Some points, one per row:
np.array([86., 5., 23., 28., 12., 8., -58., -7., 54., -7., 13.,
          -10., 32., 14., -10., 36., 18., -30., 52., -43., -14., 2.,
          -39., -14., 36., 45., -20., 23.])
np.array([-13., 51., -14., 7., -14., 16., 21., -34., 33., -52., 12.,
          -14., -37., -26., 6., -20., -42., -7., -27., -43., 24., -40.,
          34., -81., 55., 12., -28., -8.])
np.array([-8., 4., -11., 18., 0., 3., -101., 33., 43., -58.,
          25., 54., -8., 26., -29., 23., 20., -16., 10., -31.,
          29., -57., -16., 7., 23., 14., 73., -8.])
np.array([62., -7., -13., 36., 1., 5., -25., 56., -55., -14., 55.,
          29., 35., -9., -15., 17., 9., -12., 26., -23., -22., 11.,
          10., 36., -35., -31., 30., 7.])
np.array([-3., 35., 7., -5., -3., -28., 25., -38., -6., 10., 6.,
          -32., -22., 16., 20., -17., -11., 10., -17., -39., 12., -44.,
          18., -70., 27., 12., -23., 53.])
np.array([-13., 32., 27., 24., 9., -17., -42., 12., -49., 104., -59.,
          26., 92., -42., -12., -30., -48., 57., -40., 85., 10., 66.,
          -8., 55., 1., 3., -59., -13.])
np.array([-3., 26., -44., 21., -38., 14., 33., -22., 15., -16., -29.,
          -15., -13., -18., -23., 0., -30., 0., 18., -42., -23., 15.,
          -1., -9., 27., 1., 3., -10.])
np.array([-54., -40., 59., -58., 31., -9., 5., 16., -43., 54., 4.,
          5., 11., 9., -3., -42., 10., 19., 42., 59., 15., 6.,
          18., 16., 2., -24., 15., -3.])
np.array([-93., -28., -1., -28., 48., 33., 8., 31., 31., -54., 10.,
          4., -31., -1., 19., 12., -12., -23., -32., 29., 19., -38.,
          -10., 13., -9., -1., -31., -85.])
np.array([8., 20., -61., 7., -46., 23., 73., -25., 10., -35., -20.,
          -28., -18., -16., -28., -27., -52., -12., 22., -40., -29., 26.,
          16., -3., 39., -11., 6., -17.])
np.array([2., 21., 30., 16., 20., -8., -25., 13., -31., 84., -47.,
          8., 83., -35., -6., -21., -38., 29., -30., 71., 9., 53.,
          -7., 47., 5., 5., -62., -21.])
np.array([11., 15., -29., -14., -37., -35., 69., -50., -4., -15., -18.,
          -40., -7., 20., 9., -31., -12., -10., -29., -47., 9., -48.,
          44., -50., 30., -9., 1., 31.])
np.array([24., -30., -12., 5., -16., -61., -44., -7., 17., -23., -12.,
          23., 12., 75., -8., 20., 67., -24., 5., -55., 9., -78.,
          -11., 9., -36., 14., 90., 66.])
np.array([96., 42., -6., 46., 17., -6., 16., -41., 49., -14., -14.,
          -40., 23., 7., 7., 21., -49., -43., -23., -66., -9., -27.,
          -3., -62., 47., 40., -71., 26.])
np.array([91., -8., 34., 30., 49., 36., 24., -7., 54., -4., 24.,
          -63., 28., -1., 27., 11., -15., -82., -13., -60., 11., 27.,
          40., -35., -31., 26., -10., 9.])
np.array([-1., 66., -40., 26., -26., 2., 14., -17., 27., -69., 30.,
          -3., -37., -27., 25., -5., -9., -13., -58., -64., 16., -80.,
          47., -83., 39., 21., -33., -15.])
np.array([62., 30., -45., 62., 2., 9., -49., 52., -34., -39., 37.,
          46., -7., -4., 1., 54., -17., 2., -32., -19., -41., 23.,
          -45., 32., -53., 11., -7., 30.])
np.array([0., -28., 49., -42., 9., -34., -1., -14., -37., 55., 4.,
          -4., 5., 25., 9., -37., 25., 23., -1., 43., 26., 5.,
          26., -4., 10., -30., 29., 27.])
np.array([-56., -24., -1., -11., 1., 13., -94., 42., 33., -43., 6.,
          43., 1., 21., -37., 13., 26., 5., 55., -4., 16., -34.,
          -39., 26., 41., 11., 53., -41.])
np.array([14., -6., -43., 37., -3., -10., -39., 36., 15., -57., 2.,
          46., -2., 21., -42., 38., 17., -16., 19., -30., -49., -29.,
          -53., 55., -23., 18., 24., -13.])
np.array([4., 51., -42., 25., -21., 6., 23., -8., 27., -61., 24.,
          -3., -37., -24., 21., 4., -4., -16., -53., -41., -2., -53.,
          26., -47., 17., 21., -33., -21.])
16 more points follow, each with its number after it:
np.array([-78., 0., 63., -30., 51., 18., -61., 46., -27., -2., 36.,
          36., -4., -22., -26., -28., -33., 29., 18., 63., 44., -11.,
          6., 5., 40., -30., 10., -62.]) 0
np.array([27., 13., -2., 31., 10., 14., -17., 28., -26., -31., 48.,
          39., -27., -22., -22., 6., -7., 4., 14., -4., -31., 30.,
          -16., 20., -52., -7., 35., 18.]) 1
np.array([3., 18., 5., 20., 13., 36., -29., 6., -20., -28., 47.,
          46., -69., -24., -26., 8., -28., 31., 22., 16., -21., 74.,
          -33., 6., -56., -5., 49., 32.]) 2
np.array([35., 57., -65., 47., -19., 2., 52., -29., 18., -67., 4.,
          -20., -37., -11., -11., 20., -55., -15., -28., -74., -42., -37.,
          -20., -36., 20., 11., -42., 14.]) 3
np.array([-44., 4., 42., -29., 18., -25., -9., -33., -22., 50., -6.,
          8., -32., 0., 9., -8., 15., 50., -15., 54., 15., 5.,
          -8., -35., -18., 1., -9., 24.]) 4
np.array([-22., -40., 14., -32., 16., -13., 28., 17., -9., 3., 3.,
          -16., 7., 27., 32., -9., 39., -32., -26., 19., 19., -40.,
          26., 6., -34., -14., 6., -4.]) 5
np.array([-15., -53., -26., -16., 14., 9., 81., 49., -12., -25., -8.,
          -29., 39., 1., 1., 5., 12., -68., 6., 15., -27., -28.,
          18., 80., -34., -31., -13., -65.]) 6
np.array([15., 3., -28., 20., -1., 19., 24., 21., 12., -3., -3.,
          2., -20., -27., 16., 40., 12., -7., -27., 32., -41., 39.,
          -38., 51., -50., 15., -32., -31.]) 7
np.array([-46., -15., 53., -37., 42., -40., -6., -20., -33., 44., 6.,
          17., -38., 23., -2., -18., 23., 44., -24., 78., 3., -6.,
          -16., -10., -34., -6., -1., 26.]) 8
np.array([-32., -7., 33., 8., -1., -15., -6., -8., -41., 82., -38.,
          7., 76., -19., 3., -36., -9., 63., 0., 33., -4., 38.,
          6., 18., 3., 0., -51., -14.]) 9
np.array([-54., 55., -27., 29., -33., 6., -3., -47., 1., 63.,
          -103., -40., 49., -33., 43., 45., -59., 34., -17., -73.,
          36., -15., 29., -94., 45., 15., -93., -17.]) 10
np.array([58., 33., 31., 33., 0., 12., -101., 59., -21., -24.,
          98., 43., 1., -29., 21., 4., 21., 0., -21., -23.,
          64., -16., 49., -43., 2., -16., 72., 23.]) 11
np.array([-19., -58., -26., -16., 12., 12., 79., 48., -8., -21., -10.,
          -29., 36., 2., 0., 5., 7., -62., 8., 19., -29., -18.,
          11., 83., -31., -31., -16., -66.]) 12
np.array([-54., -23., 58., -62., 21., -6., -12., -8., -28., 52., 5.,
          14., -11., 8., 4., -46., -6., 40., 32., 53., 33., 10.,
          15., -21., 24., -10., 15., 12.]) 13
np.array([-6., -10., -17., -35., -36., -22., 61., -63., 5., 7., -21.,
          -49., -10., 33., 21., -39., -8., 2., -12., -47., 28., -27.,
          55., -66., 37., -13., 12., 48.]) 14
np.array([4., 14., -21., 29., -18., 1., -73., 6., 40., -36., 6.,
          36., 0., 15., -20., 14., 7., 1., -8., -34., 23., -26.,
          -10., -4., 20., 18., 49., 4.]) 15
Which three of these numbered points are nearest to each point below by angle, seen from the average point of the first points? Their numbers follow each, nearest first.
np.array([0., -7., -26., -21., -30., -36., 54., -36., 1., -4., -29.,
          -29., 7., 32., -1., -25., -5., -19., -12., -35., 8., -49.,
          34., -23., 28., -11., 10., 21.]) > 14 5 10
np.array([-38., -7., 18., -18., 7., 18., -5., 16., -9., 64., -53.,
          -21., 81., -60., 56., 57., 23., -28., 14., -13., 69., -31.,
          41., -43., -21., -19., -37., -46.]) > 10 9 5
np.array([-17., -59., 4., -41., 7., -21., 56., 14., -7., 16., -14.,
          -36., 19., 40., 42., -8., 60., -44., -28., 26., 9., -41.,
          27., 22., -41., -13., -5., -5.]) > 5 6 12
np.array([32., -50., -61., 15., 8., 31., 53., 49., 0., -56., 2.,
          -21., 28., 13., 7., 35., -12., -64., -5., -46., -32., -8.,
          -4., 58., -54., -19., 0., -31.]) > 6 12 7
np.array([30., 29., -39., 41., -61., -12., 40., -74., 24., 35., -55.,
          -29., 21., -13., 17., -19., -24., 39., -66., -23., 3., 55.,
          15., -29., -3., 24., -29., 34.]) > 10 14 9
np.array([-3., 15., -4., 20., 16., 34., -13., 11., -10., -33., 38.,
          34., -69., -23., -23., 14., -25., 22., 11., 25., -30., 64.,
          -43., 23., -54., -3., 32., 16.]) > 2 1 7
np.array([-20., -19., -20., -11., 23., 30., 45., 20., 13., -58., 1.,
          2., -28., -16., -25., -1., -32., -38., -6., 34., 6., 24.,
          -3., 52., -39., -39., 40., -39.]) > 12 6 7
np.array([8., -7., -35., 4., -3., 5., 35., 18., 24., -22., -2.,
          7., -31., -4., 7., 26., 24., -17., -18., 45., -54., 24.,
          -48., 73., -45., 24., -23., -27.]) > 7 12 6
